In the rows, zero is written as 128.
Each path below is one point turned by a fixed rotation once a step. After each direction that follows a path, write how fast that rotation turns it, in degrees each step (0 if it stays still).
Each turn is a multiple of 5 degrees from 10 to 175, or 0.
Each row of a path follows its step; steps can be skipped.
Rotation 1:
step 6: [137 134 131 123 132 130 129 131 125 131 122 128 132 130 137 139 133 134
 126 127 133 117 123 128 133 120 124 127 118 117 119 122 135 125 133 132
 124 134 132 123 125 124 131 127 131 127]
step 7: [130 131 127 128 122 124 128 116 132 128 117 123 126 123 129 132 128 127
 125 117 129 124 136 139 132 126 131 120 121 118 124 126 133 124 132 126
 130 124 128 117 129 131 122 118 123 132]
step 9: [137 128 125 126 131 137 125 133 130 121 119 129 134 130 128 135 131 132
 123 127 137 125 135 122 133 130 127 119 123 116 124 123 125 119 132 127
 125 134 130 129 124 134 121 133 140 122]
step 12: [128 130 129 121 115 135 123 127 129 124 125 135 125 124 124 130 130 125
 127 132 129 138 134 123 136 130 120 134 126 121 117 124 131 118 130 129
 126 135 129 124 127 131 116 134 135 120]
step 13: [131 134 132 118 132 127 127 129 122 123 133 128 129 114 127 132 128 121
 127 128 126 136 130 127 130 115 130 122 124 124 117 138 135 129 125 132
 130 131 133 123 127 119 125 121 133 121]
step 15: [125 127 128 122 119 135 131 125 132 123 124 132 129 134 131 130 128 131
 126 130 122 135 132 126 133 122 124 132 128 119 119 128 127 121 136 144
 135 123 126 131 128 127 117 127 119 121]
step 16: [132 126 129 122 141 126 119 131 131 120 127 129 130 123 131 131 130 128
 125 133 127 123 124 134 131 115 124 117 119 128 120 127 131 126 127 143
 129 127 122 127 124 124 123 126 130 121]
step 17: [125 129 132 126 121 127 120 121 127 116 123 133 134 125 119 130 127 139
 120 131 134 120 137 135 129 124 131 123 127 121 132 124 135 128 129 138
 125 129 123 119 132 127 129 126 127 136]
step 18: [126 137 126 121 128 135 128 121 125 123 125 123 128 132 137 136 123 131
 119 129 125 127 132 134 138 121 121 134 134 120 134 128 134 122 138 138
 125 131 130 131 126 128 132 127 120 124]
step 19: [137 132 132 120 135 121 121 125 130 127 122 126 123 125 133 134 126 131
 126 125 131 119 128 129 131 125 118 128 119 128 129 116 134 119 135 130
 127 130 127 124 122 133 121 121 137 119]
step 21: [136 135 130 136 130 135 129 124 127 122 120 127 133 134 135 134 126 122
 131 130 127 129 136 131 139 119 129 125 129 123 129 135 130 120 133 130
 120 130 136 130 133 135 136 122 129 119]
Directions:
[126 130 130 127 128 125 129 128 130 125 128 127 128 130 127 129 125 126
 130 129 133 128 128 129 129 127 126 127 129 127 125 129 128 126 130 128
 129 130 128 129 127 127 128 128 128 130]	0
[129 127 129 129 132 129 127 129 131 127 128 128 131 132 127 127 128 129
 127 129 124 128 131 128 128 128 129 126 129 128 128 129 126 128 128 128
 130 128 128 129 130 128 125 128 128 131]	55
[129 128 127 128 127 125 130 129 130 126 130 126 127 126 125 126 128 130
 126 129 128 127 129 130 131 128 131 129 127 130 129 130 127 129 127 128
 130 130 127 126 129 131 129 125 127 129]	115
Rotation 2:
step 4: [127 130 130 112 127 138 132 125 129 131 126 136 130 131 135 130 127 120
 133 123 129 136 129 128 131 133 131 139 129 120 136 123 122 125 128 125
 139 129 134 134 131 126 124 124 124 135]
step 8: [131 122 123 121 124 131 130 131 125 121 125 126 136 122 132 126 134 122
 130 125 122 123 128 117 133 138 136 132 128 121 135 130 127 125 126 120
 122 116 128 128 136 126 133 123 136 133]
step 9: [126 125 125 134 137 135 127 132 124 128 130 130 117 133 126 124 136 127
 137 123 126 133 132 120 132 129 131 124 122 116 118 125 121 118 120 119
 128 129 125 127 130 135 131 120 129 130]
step 10: [123 132 134 127 138 140 124 122 123 130 124 127 124 129 128 132 126 119
 121 113 129 136 125 130 134 137 126 125 129 125 135 127 133 119 121 126
 133 124 137 132 127 121 128 125 125 132]
step 11: [119 133 129 128 134 135 131 140 125 132 125 132 122 122 134 122 124 126
 133 130 122 133 125 130 114 131 128 132 127 135 132 135 128 121 122 128
 130 136 134 131 137 125 128 127 118 129]
step 12: [127 131 133 113 131 133 131 129 122 132 130 135 132 128 133 132 119 134
 134 129 129 126 126 124 120 129 139 136 129 118 139 133 135 124 124 126
 122 122 131 123 123 129 127 132 129 126]
step 13: [125 126 137 129 133 143 130 126 132 129 140 134 136 124 132 123 134 132
 132 134 134 129 137 131 130 126 135 130 125 126 127 127 120 128 121 121
 124 127 123 120 135 127 134 135 123 126]
step 17: [115 134 132 132 129 140 126 128 134 136 119 138 119 127 130 124 132 125
 135 123 127 126 129 126 128 126 127 128 123 129 139 135 121 123 123 126
 126 126 125 131 136 136 132 126 127 135]
step 19: [131 125 130 128 136 132 133 131 129 127 135 123 123 120 130 130 125 125
 136 134 131 138 130 123 126 126 129 132 129 127 131 134 131 124 119 115
 127 124 127 117 132 127 138 126 113 126]
step 20: [132 124 143 127 132 129 132 126 120 134 135 124 132 124 128 119 126 127
 121 130 123 124 130 122 127 138 138 124 126 122 131 126 128 119 123 120
 121 122 139 127 129 123 122 126 126 127]
step 21: [122 126 128 115 132 134 131 131 124 128 137 134 123 127 128 120 133 130
 127 124 121 134 135 124 125 138 129 131 122 124 129 118 123 132 125 126
 127 133 130 132 140 129 138 128 130 135]
Directions:
[130 129 124 128 127 128 129 130 128 129 128 125 130 129 130 129 129 126
 132 130 125 128 127 125 126 127 128 130 130 126 129 128 129 128 128 126
 131 128 128 128 127 125 128 129 128 127]	100
[128 127 125 126 130 127 129 129 131 129 128 129 128 127 130 126 129 126
 127 129 127 126 127 129 128 132 127 131 124 130 128 129 129 128 129 129
 126 128 129 131 129 129 126 128 129 130]	110
[129 128 130 125 130 129 127 127 125 128 132 129 128 129 129 126 128 126
 126 129 129 127 127 129 126 128 127 130 128 128 129 127 128 129 127 128
 130 132 130 127 128 128 129 128 129 122]	40
Rotation 3:
step 0: [130 132 124 128 129 131 123 133 128 130 125 126 124 122 129 122 132 125
 130 137 139 127 122 138 127 131 128 125 136 126 132 125 123 114 130 129
 128 120 131 129 133 122 125 132 125 124]
step 1: [127 129 130 127 135 140 127 127 134 127 126 123 121 119 124 127 128 126
 121 129 137 125 128 128 125 131 125 127 126 137 131 132 129 124 133 133
 129 122 118 120 121 126 128 124 131 129]
step 2: [123 141 126 119 126 127 132 131 128 134 122 131 128 127 123 130 123 127
 132 131 129 129 131 128 127 133 125 127 126 137 132 121 128 125 135 138
 134 132 121 133 124 133 119 129 132 128]
step 4: [131 128 128 134 128 135 130 125 132 133 124 130 122 124 127 120 125 124
 133 122 131 129 131 126 126 130 130 125 126 134 121 123 119 131 125 125
 125 132 118 127 128 119 121 121 126 139]
step 8: [124 128 125 121 131 136 129 131 131 123 128 135 131 125 130 128 121 123
 130 124 121 129 124 132 136 130 131 126 127 122 136 124 126 124 132 136
 126 124 126 133 117 123 126 126 120 121]
step 9: [123 129 129 133 129 135 121 131 139 135 130 126 134 128 124 128 124 134
 131 132 118 123 126 129 124 120 129 131 133 134 132 123 124 125 122 134
 123 123 127 131 127 127 125 117 129 127]
step 11: [134 132 133 124 133 130 126 134 133 122 123 124 127 128 137 135 129 122
 132 125 127 128 124 129 124 127 128 125 122 134 126 128 117 119 131 128
 129 129 134 122 120 121 126 122 128 123]
step 13: [127 130 123 125 135 124 126 141 126 135 128 133 121 131 133 129 128 124
 129 128 129 123 133 121 131 126 117 117 124 125 126 127 126 138 128 136
 123 125 129 131 126 127 124 128 128 128]
step 16: [124 131 130 130 130 126 124 135 127 130 124 131 120 132 134 129 127 125
 130 126 121 125 121 125 134 129 135 132 125 126 121 131 130 133 122 127
 121 113 129 123 132 125 123 126 126 121]
step 18: [121 126 123 130 140 125 129 128 132 124 128 127 132 131 127 136 137 134
 126 128 121 126 131 129 132 132 128 125 119 126 128 139 128 126 132 133
 134 124 121 132 123 126 128 124 126 123]
step 20: [134 119 130 130 132 126 123 135 136 132 121 125 135 130 129 126 122 130
 123 133 135 130 133 134 131 122 124 130 134 129 128 131 120 134 126 127
 135 119 126 132 123 122 132 130 128 127]
Directions:
[128 125 130 129 128 124 128 128 128 127 127 128 129 130 129 129 128 129
 128 128 127 131 129 125 128 126 128 126 127 126 130 132 127 130 126 127
 129 125 129 129 129 128 127 127 130 125]	10
[125 126 129 128 125 128 129 128 126 127 131 130 126 130 130 129 128 126
 129 126 127 126 128 128 127 128 130 127 133 127 128 129 130 131 129 128
 128 129 128 127 130 126 127 127 126 129]	40
Rotation 4:
step 0: [129 130 121 121 123 133 118 126 125 131 130 129 125 128 134 124 126 123
 136 118 125 126 131 125 128 119 123 133 128 135 134 126 120 134 120 127
 128 123 127 130 138 122 130 142 130 121]
step 2: [122 128 132 124 124 132 135 131 130 138 126 125 131 129 124 127 124 121
 132 128 126 120 131 131 126 132 125 129 122 119 113 129 132 137 123 134
 134 134 136 122 123 124 132 136 134 126]
step 4: [125 129 132 130 118 133 125 136 132 129 125 127 134 128 133 126 135 121
 129 122 131 132 123 125 130 118 115 136 120 128 125 133 123 127 130 124
 125 116 130 123 126 131 118 121 126 125]
step 9: [135 128 123 137 123 130 129 130 130 116 126 121 131 126 127 117 134 125
 129 121 134 129 129 122 119 122 137 126 128 119 122 128 124 120 128 123
 131 125 136 122 127 126 135 126 132 126]
step 10: [129 133 136 125 128 129 132 127 124 140 124 130 133 127 123 127 133 133
 134 130 134 129 127 126 124 124 121 124 138 135 129 123 127 128 122 137
 133 124 126 119 126 120 129 117 118 120]
step 11: [128 124 127 126 130 140 130 130 134 128 124 136 123 126 132 128 132 122
 136 127 126 128 127 133 127 128 129 121 118 134 132 126 136 113 123 125
 116 129 122 132 119 129 133 135 129 125]
step 12: [125 131 128 138 132 127 129 132 131 128 134 132 123 136 132 132 130 135
 128 129 131 137 126 125 134 122 133 132 120 124 128 126 133 124 135 134
 138 132 129 120 131 113 119 130 135 126]
step 13: [135 124 125 118 116 127 127 129 123 135 139 130 125 133 131 126 127 132
 130 125 130 122 131 120 123 123 130 118 124 126 117 121 124 123 126 126
 132 122 128 131 128 126 134 128 123 139]
step 18: [124 123 134 122 122 130 125 126 123 137 127 130 119 140 131 136 129 125
 135 122 131 136 125 124 125 124 127 131 123 128 120 132 121 128 128 134
 126 133 143 132 125 131 127 123 133 123]
step 19: [128 135 117 121 129 129 130 129 125 116 131 131 133 130 117 139 117 125
 131 134 129 120 127 135 128 118 134 124 126 132 128 120 122 125 128 132
 127 131 131 126 130 124 130 136 124 129]
step 20: [114 133 129 137 130 124 122 126 129 129 132 122 137 134 135 124 127 123
 121 127 124 133 131 129 120 123 128 117 125 127 123 130 126 131 121 129
 127 119 127 125 115 127 120 131 128 128]
Directions:
[130 129 126 126 126 130 128 125 131 131 127 127 126 130 127 131 128 127
 128 130 130 125 128 128 127 129 128 127 131 128 129 127 129 128 125 126
 126 126 129 130 131 127 127 129 130 128]	135
[128 124 129 131 126 129 127 129 127 129 124 127 125 128 129 129 128 127
 126 126 128 126 128 130 129 128 128 126 126 128 124 129 126 128 126 127
 127 126 128 129 125 128 129 127 127 129]	155
[128 126 125 131 127 128 128 127 129 127 127 128 127 129 130 126 127 125
 129 130 126 130 128 130 128 127 128 128 129 130 132 127 129 129 127 129
 130 127 129 127 128 129 131 128 129 131]	130
Rotation 5:
step 1: [130 126 127 119 133 127 132 124 135 126 121 130 132 128 125 129 128 116
 127 127 121 133 120 129 122 134 128 114 130 133 123 124 129 127 134 135
 132 127 123 128 129 130 140 134 136 121]
step 2: [127 130 128 133 129 123 129 131 125 126 129 117 128 119 131 135 135 126
 130 137 128 120 119 126 117 132 123 123 119 133 134 127 142 139 129 131
 129 129 133 127 132 129 126 125 126 134]
step 9: [122 131 124 132 138 121 122 124 128 129 123 131 122 132 123 138 121 118
 130 127 132 132 126 120 124 124 125 130 141 125 119 129 130 130 123 129
 135 122 131 121 125 126 132 126 139 127]
step 10: [131 125 120 130 123 125 136 124 116 130 125 124 128 130 133 129 133 122
 123 133 127 136 135 126 122 139 131 132 125 127 129 118 139 135 131 127
 133 130 125 127 127 136 138 130 130 122]
step 13: [124 128 129 127 127 123 124 133 127 122 133 137 129 130 124 133 133 127
 129 134 128 137 128 139 127 124 124 133 129 122 135 129 136 128 130 136
 133 127 117 123 124 125 138 132 115 134]
step 14: [134 122 120 133 125 118 129 122 129 124 122 130 136 129 127 140 126 130
 128 124 123 118 128 122 126 120 116 125 130 125 128 127 127 123 123 135
 123 134 128 128 125 124 138 126 129 119]
step 15: [125 129 131 126 123 118 127 125 125 124 127 126 126 130 132 128 131 127
 123 139 129 136 136 131 123 125 114 119 125 129 128 134 125 130 134 125
 129 141 124 123 127 141 124 126 133 132]
step 17: [129 127 122 120 123 122 134 129 137 128 126 131 133 128 125 128 128 131
 128 128 145 127 124 122 117 127 130 122 133 125 129 131 120 123 129 128
 132 126 126 116 130 129 132 137 139 134]
step 18: [133 135 131 131 125 118 122 126 131 140 127 126 119 123 136 124 131 119
 128 129 134 128 122 125 128 130 123 132 135 131 133 130 137 133 127 136
 136 128 123 125 128 134 139 121 126 127]
step 19: [128 127 125 127 136 127 128 124 130 125 122 119 129 129 123 133 121 123
 127 133 128 121 129 133 118 127 134 124 132 117 128 124 128 137 128 132
 141 132 127 126 124 126 128 130 135 112]
step 21: [127 133 134 123 134 130 132 131 137 125 129 127 119 121 136 137 131 123
 124 138 122 129 124 128 115 130 131 136 129 129 129 130 126 138 127 132
 118 128 126 125 123 122 132 137 122 128]
Directions:
[132 128 124 129 128 126 128 128 127 129 127 128 128 130 125 127 129 129
 128 130 126 128 126 126 129 129 128 127 127 126 128 129 127 129 130 128
 128 127 129 125 128 125 127 127 132 131]	140
[128 125 131 131 131 128 127 128 130 127 125 127 125 129 128 126 127 127
 130 127 129 127 128 128 126 130 131 129 124 128 128 128 128 128 128 129
 126 126 129 128 129 129 127 129 128 129]	20
[132 127 126 127 129 128 128 128 129 125 129 126 129 129 127 128 126 130
 127 128 128 128 125 129 128 126 129 130 129 126 126 129 126 126 126 131
 130 126 129 132 128 129 127 129 128 126]	135
[126 128 129 130 127 124 126 127 127 124 128 128 129 127 128 125 129 130
 126 127 127 128 129 126 129 126 128 129 126 128 127 132 124 127 131 127
 127 130 128 127 127 127 129 129 125 127]	40
Rotation 6:
step 1: [132 123 130 129 139 130 130 142 126 136 136 136 135 123 123 129 131 126
 134 124 141 133 131 129 122 126 126 128 131 126 135 123 126 131 125 131
 134 125 130 117 129 129 139 129 129 122]
step 3: [129 126 124 134 125 137 125 147 134 131 129 128 131 129 125 131 132 124
 127 127 135 130 123 122 129 130 130 129 131 127 133 124 116 130 124 130
 139 143 130 120 129 131 125 128 122 126]
step 4: [135 133 123 130 131 130 129 139 137 125 131 127 123 133 128 128 137 128
 119 130 127 127 137 130 129 125 132 132 130 121 130 123 119 142 125 131
 137 139 125 126 123 124 132 126 127 137]
step 5: [138 131 124 126 132 134 112 131 135 131 130 128 125 130 131 133 127 125
 121 134 124 127 126 126 130 136 123 126 124 122 130 121 130 133 126 130
 143 138 130 123 129 122 133 119 127 129]
step 8: [136 127 132 131 134 140 129 128 133 141 130 136 138 124 130 133 127 128
 127 125 130 121 137 127 122 128 128 113 136 126 136 126 126 128 127 128
 128 136 135 129 130 130 132 138 125 127]
step 10: [129 131 131 131 128 138 128 134 128 130 137 126 135 126 115 121 133 133
 124 123 125 123 127 133 127 128 119 120 133 134 136 121 130 125 126 129
 139 137 140 124 126 124 129 128 127 122]
step 12: [128 131 133 127 122 135 125 130 128 126 131 124 127 131 123 129 124 133
 133 129 127 135 121 129 134 127 136 117 129 121 132 119 132 136 121 136
 144 132 138 120 131 123 125 129 132 125]
step 14: [122 123 128 131 127 137 121 123 128 130 130 129 114 125 128 137 128 132
 134 132 129 131 117 130 125 135 131 120 135 122 135 122 130 130 129 123
 132 139 125 128 133 118 130 131 138 129]
step 15: [125 124 129 127 129 141 127 133 131 127 136 129 122 127 131 134 138 132
 128 125 122 129 128 131 120 133 130 125 144 128 135 123 122 129 134 127
 129 125 133 127 133 129 133 142 138 129]
step 20: [132 122 130 137 131 129 135 130 123 125 126 132 132 131 128 136 138 137
 127 123 134 134 133 131 139 133 135 122 139 118 125 124 116 130 127 126
 124 130 133 122 130 128 131 122 133 128]
step 24: [136 132 131 121 135 131 126 132 135 126 129 135 135 126 131 135 131 139
 133 126 119 125 125 127 132 134 125 126 135 124 136 126 135 123 140 135
 139 120 133 130 126 134 133 126 133 128]
Directions:
[129 127 129 133 127 128 130 130 125 126 129 128 132 127 128 126 129 126
 131 127 128 129 127 129 129 128 128 130 127 127 128 127 129 130 126 128
 127 129 130 128 128 125 127 126 127 127]	40
[127 128 128 127 129 130 127 132 129 129 130 126 128 126 127 130 123 128
 129 128 130 129 127 129 130 126 127 127 128 130 128 126 127 127 128 128
 128 127 129 132 130 125 128 128 125 126]	160
[128 125 130 127 130 132 128 125 130 124 126 127 128 129 127 126 128 130
 129 127 127 128 127 131 130 129 129 128 130 127 127 130 127 126 129 128
 127 127 128 128 131 125 126 129 129 127]	10
[130 128 128 127 128 129 126 129 126 126 127 130 129 130 129 131 126 127
 127 127 128 127 130 132 125 127 133 127 127 128 126 129 129 128 127 129
 129 126 130 127 128 128 129 128 128 131]	95
[129 127 129 129 126 126 129 129 129 127 129 131 126 126 129 130 132 129
 128 128 128 128 126 128 131 129 128 126 127 129 128 132 129 128 129 127
 129 124 127 130 128 128 127 126 126 127]	10
[129 130 127 129 128 127 128 127 128 126 129 128 126 130 126 130 125 129
 130 131 129 128 130 130 128 129 127 128 126 128 131 129 127 132 128 127
 124 129 126 128 126 126 125 126 129 129]	155
[128 125 127 131 126 132 128 129 125 127 129 129 126 129 128 129 129 130
 126 127 127 126 129 128 127 127 127 129 129 131 127 129 124 126 129 126
 128 132 127 130 127 129 128 129 127 128]	60
Rotation 7:
step 1: [127 123 132 132 122 130 127 125 128 136 125 141 118 123 126 131 127 131
 123 132 127 127 134 138 129 133 133 126 124 131 131 131 119 122 130 129
 138 131 133 130 125 137 135 124 133 141]
step 3: [118 131 121 113 127 134 126 134 131 128 122 128 118 130 127 129 129 123
 126 132 126 116 130 137 127 130 129 125 139 132 125 133 127 126 120 128
 132 125 134 127 131 132 125 139 122 127]
step 4: [128 126 128 116 129 132 127 132 135 126 121 129 134 128 126 123 125 139
 128 133 128 122 128 134 116 129 129 135 124 138 131 128 130 132 125 126
 136 141 127 135 121 137 128 135 129 128]
step 9: [118 134 125 123 118 129 127 132 127 116 126 130 122 121 132 127 134 131
 132 132 131 126 119 138 129 121 135 128 131 126 131 131 129 137 122 134
 139 129 121 127 121 121 131 135 127 127]
step 10: [122 129 121 124 126 121 130 121 125 118 115 127 129 123 122 130 122 134
 131 138 124 120 130 136 123 125 127 128 126 133 124 127 122 124 134 135
 137 137 133 122 126 128 127 127 123 119]
step 11: [124 129 133 133 132 133 128 122 133 125 123 128 138 120 132 125 125 137
 133 137 121 126 130 135 125 131 126 141 133 134 117 132 126 122 117 132
 126 126 121 127 126 125 128 122 129 126]
step 13: [123 134 141 127 120 126 125 132 134 135 121 124 128 124 133 127 126 132
 128 124 129 117 117 131 126 127 125 130 122 129 124 125 127 125 137 139
 138 127 129 134 129 125 135 124 123 137]
step 14: [121 128 125 125 128 135 131 124 127 120 122 122 130 129 129 123 137 129
 134 121 123 123 124 125 136 128 124 133 142 137 130 117 127 123 129 137
 135 128 131 126 132 123 138 128 126 134]
step 18: [118 130 134 144 121 125 119 125 138 130 128 126 129 123 125 134 135 129
 132 130 124 136 128 133 138 133 122 125 136 131 122 127 122 130 125 129
 133 132 127 136 129 128 128 128 127 133]
step 20: [120 121 140 120 128 138 125 130 132 133 123 124 127 122 128 118 133 123
 136 124 121 126 128 133 130 125 134 129 131 123 130 117 131 121 122 134
 134 131 133 127 122 126 120 132 132 133]
step 23: [125 131 127 130 130 141 120 125 128 132 132 129 142 127 124 128 134 138
 122 130 113 131 134 128 131 129 124 127 129 134 127 131 135 130 136 132
 128 125 129 128 125 122 121 130 138 135]
Directions:
[127 127 129 127 128 128 127 128 129 127 129 129 130 127 130 127 129 132
 127 127 128 129 131 127 125 131 129 127 132 129 126 128 127 127 129 122
 128 128 127 128 130 127 128 129 125 127]	95
[128 128 129 128 126 130 128 126 130 126 127 126 130 128 127 129 130 126
 130 127 127 132 127 128 128 127 129 130 127 124 125 127 129 128 132 128
 128 127 130 129 130 128 126 129 128 129]	10
[129 128 126 128 128 130 127 128 131 129 130 131 130 129 129 124 128 125
 130 129 126 128 130 126 131 126 128 129 127 128 128 128 125 128 127 126
 129 130 128 128 129 126 131 126 129 127]	115
[126 125 127 131 126 124 129 128 129 129 126 130 125 127 127 128 125 129
 131 128 128 129 130 129 128 128 130 129 128 126 126 128 127 129 127 128
 129 127 126 126 126 126 126 129 129 128]	40
